128 stands for zero in the data rows.
Some points:
[47 196 90 140 171 158 32 130 130 169 149 74 175 131 125 90 157 94 133
 76 172 118 115 170 101 195 134 96 179 210 139 58]
[176 140 132 132 148 142 112 143 111 70 142 96 150 182 136 165 74 175 95
 117 143 82 152 107 129 135 196 191 82 154 163 129]
[124 101 173 164 115 166 139 88 138 31 103 150 8 142 167 124 100 93 164
 148 117 160 150 133 106 149 124 138 156 106 133 107]
[107 119 105 186 137 156 81 75 121 151 108 155 40 139 138 139 179 147 153
 133 131 136 174 115 110 215 127 184 136 114 109 223]
[67 215 94 150 112 125 194 185 141 75 106 134 138 126 117 138 120 132 177
 89 175 53 120 138 62 144 36 141 191 129 76 110]
[147 93 163 98 186 60 149 93 160 135 169 153 110 214 135 65 132 157 155
 146 143 107 215 186 122 135 144 144 161 176 88 48]
[182 184 124 123 92 70 171 83 93 146 100 38 187 51 138 169 159 128 210
 144 130 133 103 86 170 77 132 161 162 137 159 112]
[159 73 183 121 107 130 149 123 84 155 124 208 138 62 113 113 129 218 117
 133 79 109 125 121 109 53 107 182 44 146 82 88]
[123 86 138 156 147 68 104 183 133 156 127 183 131 110 177 169 148 93 58
 193 105 164 143 171 130 74 155 181 138 144 117 153]
[111 192 116 138 116 191 101 106 200 124 147 87 135 93 172 189 182 76 86
 88 102 156 136 147 135 143 139 185 111 118 209 62]
[168 94 63 105 170 157 173 165 76 106 93 208 176 148 94 138 188 107 195
 159 147 209 154 129 104 153 133 123 117 115 127 141]
[188 126 157 64 142 158 89 145 117 81 85 207 174 132 65 243 122 124 182
 112 100 156 142 224 79 123 118 121 162 155 171 195]
[186 155 105 89 88 105 121 177 96 121 151 153 163 75 140 180 135 101 173
 166 66 49 42 132 35 111 98 81 152 160 71 78]
[182 155 131 117 124 145 113 122 123 213 143 101 165 166 92 131 135 181 108
 141 47 188 51 78 97 152 135 158 148 155 172 140]
[108 159 220 166 100 140 92 101 226 101 136 105 131 84 127 135 161 143 118
 145 147 168 85 197 58 87 125 155 123 98 173 166]
[111 90 107 174 113 191 144 131 161 116 118 96 71 145 211 184 193 136 37
 86 179 183 83 101 109 50 103 199 187 160 134 149]
[121 167 189 213 110 166 116 55 178 135 110 149 113 57 152 90 127 87 63
 90 160 80 144 94 166 94 124 80 111 115 153 165]
[131 162 98 164 181 93 120 133 166 98 117 146 123 69 104 81 153 127 55
 127 167 169 75 116 174 124 144 186 150 204 159 159]
[76 113 153 94 166 102 142 165 91 103 149 62 153 157 73 151 144 164 168
 174 87 53 192 93 150 73 154 161 145 104 84 124]
[36 125 119 136 119 77 163 49 54 86 168 113 151 140 80 64 153 140 113
 120 95 104 176 151 119 117 94 125 142 105 139 103]
[124 162 105 103 43 142 238 136 94 114 146 160 102 140 186 154 121 152 88
 160 137 104 100 82 72 110 208 125 126 132 192 38]
[135 78 218 161 143 107 40 105 91 184 86 106 132 93 83 45 165 166 85
 156 120 121 125 134 145 198 140 174 167 156 151 115]
[136 125 187 104 89 131 140 94 112 86 120 200 78 52 125 167 124 183 121
 150 171 133 80 121 114 152 139 87 168 149 144 199]
[128 80 66 191 175 98 164 146 101 124 74 151 141 149 107 54 184 179 109
 198 190 90 151 191 123 62 128 113 181 54 188 75]
[103 160 207 158 168 113 80 160 156 77 90 169 112 162 105 95 103 118 148
 116 178 198 123 102 101 68 121 88 154 213 161 231]
[84 82 111 132 107 111 139 151 249 142 80 158 102 152 125 147 165 53 60
 170 39 108 108 101 24 168 154 68 94 168 114 117]
[100 104 71 168 128 117 111 155 198 141 116 137 94 104 138 203 113 166 145
 132 117 123 114 140 192 113 209 59 107 118 104 121]
[182 98 174 80 159 99 192 151 132 162 84 148 110 146 129 77 225 88 101
 101 155 67 61 155 131 166 95 157 127 50 129 165]
[186 151 146 151 62 119 157 79 101 188 114 135 183 112 144 135 75 115 210
 173 88 141 57 54 112 166 131 138 137 107 155 80]
[156 147 157 154 89 136 142 201 121 102 162 56 166 71 195 98 111 117 161
 217 150 173 163 123 89 97 179 105 81 189 155 134]
[148 87 132 148 189 56 54 112 198 125 128 108 119 155 120 131 122 89 90
 84 183 157 149 100 119 74 117 52 185 124 157 84]
[74 98 56 179 118 68 133 164 154 119 154 148 164 142 147 107 144 82 194
 196 90 77 85 193 65 137 138 167 127 104 127 199]
[169 159 86 87 181 147 150 101 110 91 182 92 93 101 127 73 133 151 173
 103 37 149 70 137 168 115 107 140 100 107 126 121]
[69 143 109 61 46 112 149 188 101 108 142 213 138 133 195 59 174 124 86
 60 189 163 196 162 141 191 67 61 140 76 98 157]
[86 108 147 68 104 156 139 178 106 134 200 130 143 157 87 114 140 182 122
 151 157 109 41 159 149 88 177 114 96 82 95 132]
[117 148 120 77 70 62 132 97 167 128 157 55 173 188 159 149 130 127 76
 88 122 77 139 158 142 133 158 66 151 167 83 170]
[157 159 87 51 102 84 195 150 158 119 136 159 104 105 80 103 167 124 165
 116 156 72 169 175 125 130 94 132 146 114 164 93]
[92 80 80 171 132 160 0 108 145 180 51 123 151 93 187 46 170 105 155
 175 181 202 81 118 117 166 135 148 142 111 0 135]
[130 105 147 135 154 171 179 142 103 105 102 29 174 118 123 179 151 175 120
 150 168 124 145 164 131 222 75 88 46 106 128 132]
[142 119 129 167 124 134 184 157 132 124 161 175 169 164 178 173 189 140 185
 56 134 102 98 193 95 124 227 150 151 84 0 105]
[85 139 128 108 143 126 114 179 77 150 157 113 96 193 137 196 222 124 98
 120 100 145 98 106 127 97 72 75 124 142 124 170]
[165 185 101 57 63 185 143 106 167 125 115 134 136 202 62 96 61 112 86
 86 89 134 94 110 127 52 106 122 101 2 53 137]
[138 80 160 111 170 175 106 69 138 136 190 200 255 216 161 160 109 94 119
 197 145 130 142 45 162 149 92 149 108 160 165 112]
[126 76 109 163 210 65 82 115 146 137 203 165 108 136 141 75 152 100 100
 146 139 140 126 64 116 119 102 159 156 126 134 227]
[102 221 176 158 62 103 61 147 105 56 80 166 80 127 121 73 138 177 66
 152 136 190 117 89 194 196 98 194 150 92 117 108]
[138 179 64 110 142 137 43 114 95 137 138 176 93 104 180 143 150 202 90
 147 91 112 183 147 117 158 126 154 93 123 149 106]
[174 55 193 144 115 73 186 148 115 147 155 70 154 93 131 149 66 78 151
 100 184 165 112 101 77 169 117 142 107 149 137 88]
[117 194 132 129 150 157 143 90 202 184 111 129 119 156 152 172 72 192 40
 172 97 152 119 114 146 157 170 126 140 146 138 83]
[187 139 155 184 130 149 106 142 127 71 198 64 86 121 92 156 117 143 140
 152 111 69 103 45 206 184 96 139 147 125 87 159]
[167 119 99 161 55 104 80 106 111 167 191 104 79 162 104 93 93 93 200
 86 129 145 108 156 139 103 65 120 160 129 180 189]
[137 187 208 139 199 191 145 123 108 181 141 145 155 78 135 97 141 137 112
 51 156 153 148 107 181 132 64 134 111 150 83 36]
[165 155 95 208 136 101 136 172 150 117 102 125 123 158 85 99 97 185 151
 86 196 139 133 147 78 193 117 101 188 73 153 135]
[103 21 88 53 102 109 186 121 135 83 154 141 130 73 98 135 67 82 136
 117 128 123 89 129 219 106 120 181 229 61 155 67]
[107 107 117 118 125 139 89 198 87 139 171 148 184 146 139 102 95 154 118
 147 69 82 105 162 120 86 103 32 119 113 93 155]
[77 126 177 120 128 135 109 105 73 198 52 103 194 169 186 138 119 135 163
 117 132 40 73 110 127 98 115 199 137 66 157 110]
[99 190 127 90 189 187 138 162 144 109 183 133 159 144 126 154 136 84 112
 161 154 162 104 86 153 96 132 126 123 137 52 109]
[177 132 101 159 96 165 105 138 164 127 86 128 101 151 148 105 111 120 96
 186 123 175 145 254 155 84 54 179 225 158 155 82]
[144 98 7 161 150 168 132 111 107 128 96 148 134 158 92 132 160 129 144
 118 176 140 144 134 129 144 184 40 169 161 81 182]
[157 191 82 192 105 85 93 73 88 118 139 179 144 214 82 110 118 126 165
 64 192 118 174 117 73 57 92 120 81 81 112 144]
[114 82 89 79 132 159 164 58 191 168 151 150 223 122 68 124 177 119 85
 129 149 197 155 198 128 125 151 81 111 116 130 209]
[124 121 74 141 89 135 93 121 144 115 193 124 138 52 64 71 82 92 94
 80 127 167 208 80 65 55 157 134 194 123 109 120]
[181 95 134 57 97 101 71 196 101 152 78 151 125 155 32 141 170 60 132
 139 119 140 162 200 138 124 112 81 117 132 128 162]
[110 95 71 61 145 133 110 145 118 93 84 116 127 154 146 162 180 218 167
 139 129 98 133 141 111 122 125 66 78 94 139 92]
[180 151 91 101 165 144 127 157 138 112 119 88 108 127 180 97 151 129 79
 162 211 130 126 51 130 92 246 143 81 126 130 134]
[125 171 139 141 164 92 134 171 140 90 105 55 107 44 167 114 38 173 165
 124 85 142 104 102 102 128 97 87 73 151 126 85]
[177 124 147 219 151 142 95 211 162 77 112 100 136 115 103 122 201 150 200
 142 127 139 82 76 197 93 143 117 38 145 148 111]
[105 176 159 82 124 130 163 94 81 146 49 72 73 101 87 151 110 131 103
 183 202 129 98 70 97 101 146 203 94 115 109 168]
[164 161 120 147 145 206 91 66 198 81 157 154 109 79 110 41 195 104 118
 166 115 77 155 107 158 147 115 173 161 163 127 70]
[98 126 102 140 114 176 151 100 28 143 147 48 79 147 123 218 130 95 134
 169 66 155 156 85 139 114 125 102 67 79 163 116]
[46 79 68 113 86 128 101 108 109 101 161 92 124 106 72 200 74 106 140
 127 212 86 123 150 155 116 50 158 116 117 147 94]
[138 162 134 56 173 133 91 144 141 116 113 106 145 146 216 98 80 175 109
 140 102 145 101 44 164 115 102 116 153 137 190 142]
[117 78 117 134 169 55 77 81 179 105 193 194 110 88 106 167 122 125 139
 137 141 170 122 98 113 145 107 163 65 101 161 131]
[180 153 164 106 98 177 153 76 136 172 103 162 89 114 95 113 128 117 180
 194 180 130 107 99 167 66 150 133 159 242 120 119]
[80 121 219 101 112 87 110 104 173 93 119 126 28 169 108 136 219 191 225
 121 140 191 60 86 107 120 140 110 143 172 132 88]
[183 179 160 101 178 90 122 146 94 85 168 103 63 144 122 164 131 72 85
 115 114 117 90 171 150 109 80 147 60 113 83 74]
[145 99 127 105 61 130 97 107 90 50 55 196 185 96 149 207 120 178 135
 112 87 108 84 104 171 118 136 54 95 153 189 59]
[119 68 62 130 127 134 101 55 87 164 149 110 91 86 136 94 107 115 110
 128 197 57 131 200 107 111 88 121 119 132 85 160]
[123 89 86 65 127 197 141 220 123 138 165 130 147 88 64 135 94 185 162
 51 141 101 114 133 149 186 154 154 211 100 85 113]
[113 153 80 105 85 129 92 199 164 129 151 127 121 144 78 60 67 132 145
 143 134 100 100 142 189 117 101 219 29 205 150 123]
[104 163 136 98 222 123 164 109 119 118 79 138 121 53 84 189 133 85 143
 129 61 59 167 139 74 77 141 160 112 129 130 80]
[119 207 131 95 211 116 108 154 131 137 99 166 92 71 163 119 134 51 146
 60 88 166 73 96 182 107 170 171 52 148 142 112]
[144 221 159 112 136 184 123 171 137 142 121 129 143 64 180 149 139 139 175
 180 58 140 170 40 190 92 111 128 165 105 123 164]
[67 104 98 173 120 90 199 198 149 200 100 151 172 171 171 138 133 136 129
 78 166 92 126 199 152 124 75 154 80 208 113 198]
Along one direction, these points spread out more than along any other. Take the direction at right angles to it along which they spread out most. Go by this last direction. For each point below, how far along it does it lie, from 0 to 99? 50 is the average, and the first point above lies past it. One standard deviation of the points above along it is 16.
[206 137 80 144 169 140 176 124 208 124 113 113 177 179 136 143 106 112 108
 167 90 167 133 220 186 158 145 109 95 109 67 216] --> 53
[154 106 120 128 149 113 53 100 98 114 96 113 93 177 198 73 141 68 114
 96 213 100 151 137 154 137 164 121 184 121 134 159] --> 76
[124 71 64 131 100 126 120 170 206 192 119 73 39 161 183 109 148 105 136
 79 113 172 179 81 183 111 108 150 133 131 161 118] --> 66
[105 100 108 52 118 170 150 64 117 26 160 122 149 116 182 72 86 115 161
 58 136 113 122 139 116 155 122 128 150 158 57 124] --> 43
[112 92 99 177 204 122 162 147 97 85 91 119 179 153 110 126 135 135 90
 38 32 164 127 138 102 143 124 123 154 152 58 141] --> 49
[114 58 142 150 142 210 112 164 111 133 105 132 128 128 112 95 111 94 113
 38 162 70 138 175 104 144 148 85 140 138 220 190] --> 60
[105 103 165 140 154 132 169 131 118 185 86 185 76 145 86 180 86 31 100
 199 160 183 90 83 128 175 176 131 135 109 124 125] --> 57
[58 99 142 134 205 192 161 132 141 179 142 185 70 106 117 108 80 170 151
 128 120 208 112 170 139 69 171 96 70 135 208 96] --> 54
[201 129 107 174 110 127 152 166 38 146 204 119 122 136 145 167 198 85 117
 111 55 101 104 166 121 158 185 45 95 139 149 101] --> 29
[116 221 169 151 128 55 125 77 110 202 143 183 121 108 121 151 92 118 196
 189 174 74 128 154 192 150 205 133 123 114 145 127] --> 47
[97 110 170 139 87 189 116 149 135 166 136 137 92 150 108 159 74 138 138
 92 113 151 190 83 164 144 153 203 159 206 113 163] --> 60
[67 113 198 134 87 96 141 136 79 84 110 93 177 185 74 140 112 57 113
 100 94 156 90 139 202 108 163 122 143 99 108 70] --> 36
[95 124 144 133 136 126 173 105 143 110 79 103 104 127 151 101 74 109 143
 156 87 112 115 89 152 146 203 168 112 186 136 163] --> 52
